Each row is where one point has got to under a steady rotation. How many steps took it there?
The counts run from 0 to 138.
[  4  17  15  19   4  31 -13  43 -19  37  32  17  26 -36  33 -15  26 -15
  14   1 -22   2 -10 -24  54  22  27   0  60   6 -36  28  22  -1   2  26
 -14 -24  36  18   3   6   6  -7  60 -16  45   4 -21  12  21   2   9] -> 118
[ 26 -14  29  12  -5 -13  30 -24  12  47   9  -2 -32 -15   4  43  13 -38
 -35 -33  -4   3 -30 -25 -16 -28 -41 -16  -2  41 -14  16 -39   2 -54  51
 -42  22 -27  -9   2 -24   7   1  11  29   3  40  -4  -5 -26   8  28] -> 47
[ 18   8   7 -11 -11  17 -12  -5 -26  35 -19  21  16 -29  18  11  19  21
  11  31 -13  46   8 -19   8  35  10 -14  -6   7 -20  40 -43  23  25  36
  -8   4  47 -84  12   1  25  20   6  -6  21  33 -12   7  36  -6   2] -> 127
[  1  -5  15 -15 -29  13 -26  56  14  48  44  18  29 -38 -22  15   9   6
 -51   0  28  36  51   1  12  18  16  55  23  11 -15 -15  18 -12   6 -39
   4  14  30  10   1 -40 -23   5  -1  -7   8  21  12   5  21  -1  32] -> 33
[-13 -19  -9  -8 -21  -1   3  -5   1  46 -30  -2 -30   2  12  46  32  27
 -32 -32   9  23  44  16   8  -1  19  -3 -17 -29  32  -4   8 -13  14 -19
  -9  29  27  -6 -10   7 -13 -35 -66 -51 -30  26  32  17  42 -11   5] -> 95
[ 23   2  15  14 -19  30  -8  28  10  29  53  40  13 -28 -37  15  16  22
 -29 -12  35  36   6 -22  36  20   2  73   8  39 -41  -2 -19  22   0   8
  -2  10  37 -10  -8 -39  12  21  41  29  12  -2 -17   1 -18   8 -11] -> 35
[ -2 -12   5 -19 -29  13 -33  30   3  49  41 -13  14 -48   0  24  -7  -6
 -56   0  28  25  43  -1  -2   3  20  46  26  -1  -8  -4  34 -16   4 -44
   0   3  23  22   0 -29 -52  -7 -11 -34  -3  33   7  15  28   7  40] -> 32
[  4  -5  24 -20 -15  33 -12   8   6  65  35 -14  28 -31  31  23 -18   8
 -41  14 -25  -3 -11 -18  32  11  11  51  12  12 -30 -24 -28 -17  27   4
 -31   6  32 -11  -2 -30   0  16  17  10  33 -42 -15  -4  21 -45  15] -> 108
[-18  11   9   4  20   7   3 -11 -30  43 -43  20   7 -32  13  43  29 -27
  31  21 -26  41  -5  -4  16   4  -2 -19  31  14 -23  37 -26  49 -23  40
 -19 -28  27 -66 -15   8  27 -22  -1   4   6  42   3   5 -18 -32   4] -> 129
[ 46  -3   0 -20 -27   0 -22  -2 -20  -5  11  19   2 -19   0 -14  17  34
 -22  20  24  12  36  -5 -32  19  28  -6 -19  23  -1  30 -24 -14  39  19
  -6  44  19 -52  40 -12  -4  52   4   0   3  40  -1  -6  66   2  14] -> 125
[ 26  21  42  -2 -24  -6 -41 -22   8   8  29  13 -24  21  -5  10  46  52
 -16 -13   5 -22   2 -39   9   4  14  11 -21   6  32  22 -22 -48  25   1
 -12  48 -14 -21  14 -18 -12  60  27  13 -22 -28 -12 -63  11 -31  11] -> 16
[ 30  12  -1 -14 -18  19 -18   0 -22  14  -7  31   9 -18  15   1  17  32
  -6  25   8  33  29 -11  -7  31  20 -12 -17  12 -15  37 -43   9  35  28
  -7  25  35 -69  37  -3   7  51   1  -7  27  47  -5  14  52  -2  11] -> 126
[ 23   0  26 -43 -17   6   6  49  11  -5  48  13 -11 -12 -26 -10  26   4
 -45 -36  44  19  18  16   9 -30   0  23  11  25 -16   1  29  11   1   6
 -12  44  20  32  -9  -1 -41  22   1  27  -6 -11  51 -23 -12 -38   7] -> 78
[ 24  16  33   7 -22   2 -22 -38   2  15  28  -2 -31  22  -2  21  31  69
 -25  -5 -10 -16 -12 -52  -1   6   5  11 -28   3  22  31 -30 -36  17   6
 -12  17   8 -46  22 -17  -5  57  18  14 -16 -21 -20 -49  17  -7  15] -> 17
[-31   6  -6 -15   5  -4 -36 -20 -17  31 -27   8   6 -20  -6  66  23   1
  -5  36   5  22  38  14  12   9   9  38  34 -10  -1   4   7  34   8 -36
  -2 -21  13 -19 -18  -6 -19 -30 -50  -7 -29  23  11   5 -12 -65  -1] -> 22
[  5  16  30  37  24  -1  46   3  11   9  -4  10 -27 -16  24  23  46 -10
  34 -47 -45   4 -22 -18  41  18 -18   6  64   2  -4  26   0  36 -42  21
  -2 -40 -37 -26  -8  11  12 -10   6   0 -19  10 -12 -14 -38 -15 -14] -> 56
[ -2  31 -12  14  -6  32 -14  35 -16   8  23  24  39 -24  33 -21  17   3
   4  16   1   5  10 -14  48  52  36   9  49   6 -17  26  14 -16  23  14
 -15 -24  41  18  10  13  13   0  47 -28  50  16 -31  30  35   3   7] -> 117
[ -1 -45 -21 -16 -28  -5  -9 -76 -30  22   9 -18  -2 -11 -39  15   7  31
 -46   6  40 -12  -3   9  -2 -25 -11  30  19  30 -13  28  -3  11 -33  29
 -41  -1  -2  29 -11  17  17 -40  -3  10  -6  28 -11  33 -35  -4 -16] -> 112
[  5  14  11  -9 -20   1 -27 -50   2  25   9  -8 -33  16   3  25  14  72
 -18  11 -24  10 -12 -61   3   4  -4   3 -28  -6  20  39 -40 -12   8   6
   2  10  16 -66  18  -5  -2  38  -5   6 -20 -11 -26 -12  22  13  12] -> 18
[ 11   9  35  26  14 -18  42 -14  20 -14   5 -11 -32  -7  11  22  51 -22
  23 -53 -31 -13 -17  -4  15   8 -10  21  52  14  10  29  17  25 -42  12
  12 -34 -56   5  -4  15 -12 -12  -7   1 -44  10  -1 -31 -39 -19  -7] -> 57
[ 38 -21  21 -27 -33 -15 -26 -20 -16  -1  36  -6 -18 -15 -21  -9  38   3
 -32 -16  36 -18  27   9 -36 -26  25 -11 -12  57   7  34  14  -6 -12  27
 -12  42 -17   5  37   2 -25  31   3   3 -19  40  16 -27  11 -10  38] -> 123
[  4   3   0   9 -39 -17 -18 -74 -18 -18   9 -31 -35  20  23  31  15  27
  11  -5 -16 -59  -4  -5   7 -17  23  10  22   8  26  37  32  13 -13   2
   1 -42 -18  37  29  22 -13 -31 -27 -18 -48 -25 -23   8  27 -15   3] -> 103
[ -3  -2  36 -45  -9  18   0  10 -27  63   8 -19   2 -43  38   6   8 -43
 -25   4 -34  22 -37 -11  13 -38  -6 -21  -4  10 -30  31  12  25 -14  48
 -35  -4  41 -26  -1   7 -17  -2  14   4  25   1  14   8  34 -14  27] -> 1
[  9  -4 -12 -36   2 -17   6 -21  -4 -36  -4   7  18  -8 -25  18   5  13
 -32 -12  43   2  13  32  17   8 -28  51  57  -9   0  -2   5  30  -1  -2
 -27 -11 -34  25 -22  31 -18 -19 -20  34 -10  12  18   1 -52 -58 -37] -> 68
[  8  39  26  -5   9   6   2  29  -2 -22  -3  49 -20   0  35  31  24 -36
  16   1  30 -14  10  16  29  -6  13 -24  20  -2   5 -10   3 -16  25   1
 -53  43   9  36  -5 -13 -15  12  17  13  26 -25  23 -29  -3 -96  11] -> 88
[-32  19  34   8  13  -4 -16   8  -8  40 -10   4 -28  -9  18  22  74 -40
  21 -24 -30  -6   9  -4  31  -1  26 -34  51  -8  19  42  54   4 -14 -10
  -9  -1  11  15 -16  27 -26 -25   0 -30 -25  26  23 -29 -10 -38  18] -> 12
[-21  22   0   8  11  -1  -9  -1 -25  37 -33   7 -31  -8  34  12  55   7
  32   0 -37  20 -12 -27  39  17  11 -52  26 -35  15  57  22   3  -7  29
 -27 -28  38 -20  -9  31   8 -22  14 -40  10  28 -13  12  18   7   3] -> 10
[ 32  32  11  17  16 -24 -13 -26  -6 -32 -19  27 -13   2  12  17  45  -7
   8   2  35 -33  25  12  -3  35  -7 -19  38   5  25  17 -11 -41  12  -8
 -38  21 -58  18  14   9 -22  28  14  -4  -6  46  -5 -38 -35 -46  28] -> 133
[ 45 -24  14  -4 -26 -22  27 -32  10  30   1  -7 -40 -11  -4  31  21 -18
 -40 -35  16   3 -12  -4 -33 -25 -33 -10  -8  35   2  11 -21  -3 -52  33
 -44  29 -38   1   3 -13   6  -5 -11  11 -17  71   4  -3 -21   8  20] -> 48
[ 30  33  32  12   1   1  20  -5  17   0  13  33 -48  25  34  21  24   1
  -8  -8  -2 -20 -27 -34  22  -7 -16 -36 -11  -7  11   7 -30 -43   7  32
 -74  42  -8  33   0 -16  -5  23  51  20  19 -26 -16 -27  -2 -24  11] -> 90
[ -4 -29  -4 -10 -26  -9   1 -36   3  58 -20 -15 -62   7  21  40  26  24
 -39 -33  -8  19  25  -2  -1 -30 -12 -16 -29 -28  32  20   5 -18 -13  -1
 -27  17  26   5  -1   7 -12 -26 -57 -44 -27  25  24  17  38  13   5] -> 94
[  9  19 -24  10 -13  15 -22  29 -29  -5  15  15  25 -24  27 -23   4  14
  -1  31  28  -3  38  10  26  50  43  18  56 -11 -10  20  16 -17  38   7
 -10 -17  24  34  10  27   9  -6  29 -36  45  26 -24  38  44  -1   3] -> 116
[ 38  -1  17  -3 -15 -32  21 -23  21 -44  19 -21 -27  -3  11   8  28   3
 -10 -41  -3 -42  12  14 -12   8  13  20  26  10  30  18  17  -8 -10   1
   5  -3 -74  14  27   8 -42  25 -26   0 -42   6  12 -36   1 -32  18] -> 59
[  1  48   5  32   3   2 -25 -34   4 -14  21  21  -4   0  10  23   6  28
   1  34  24 -32 -18 -38  29  24 -10  36  46  -3   0  21 -27 -35  12  -5
 -38 -26 -27  36 -12 -20  -2   4  55  30  13 -19 -45 -20 -36 -30   1] -> 26
[ 34  37 -23 -10  -2  -5  16   4 -11 -65  21  10  -4   7  18 -19 -18  45
 -24  16  43 -14  -7  -4  21  45  -6  14  38 -41   5  30  -9 -15  37   9
 -26 -31 -15  44   9  30 -20  19  23  13  35  -6 -19  20   9  13 -17] -> 71
[ -8   6   5  24  10  21   3  17  20  15  -1  46  -1  13   1  32  54  42
   2 -20   8  19  25  -9  65  37  29  44  21  -8  -1 -18 -10   3  24  -9
 -10  22  37  -4 -19  -7  38  -1   4  -7  -2 -30  -7  -4   3 -62 -35] -> 98
[ 37 -33  -4   2 -22 -26  17 -39   9  13  -9  -7 -35 -11  -5  31  16   3
 -38 -38  39  12  28   8 -48  -2 -24  -7 -12  23  13  13 -15  -1 -38  17
 -31  37 -39  -4  15  -6   1  -2 -30  -4 -24  85  15  10  -7  18  14] -> 49
[ 21  17  26   8 -17   3  19 -30   5  12   6   6 -66  27  35  24  24  24
 -23 -13  -1 -24 -40 -41  16 -25 -34 -45 -29 -14  16  12 -36 -44  -4  42
 -61  28  -3  20   2  -6  -3  16  32   8   8 -18 -15 -18   4   2  20] -> 91
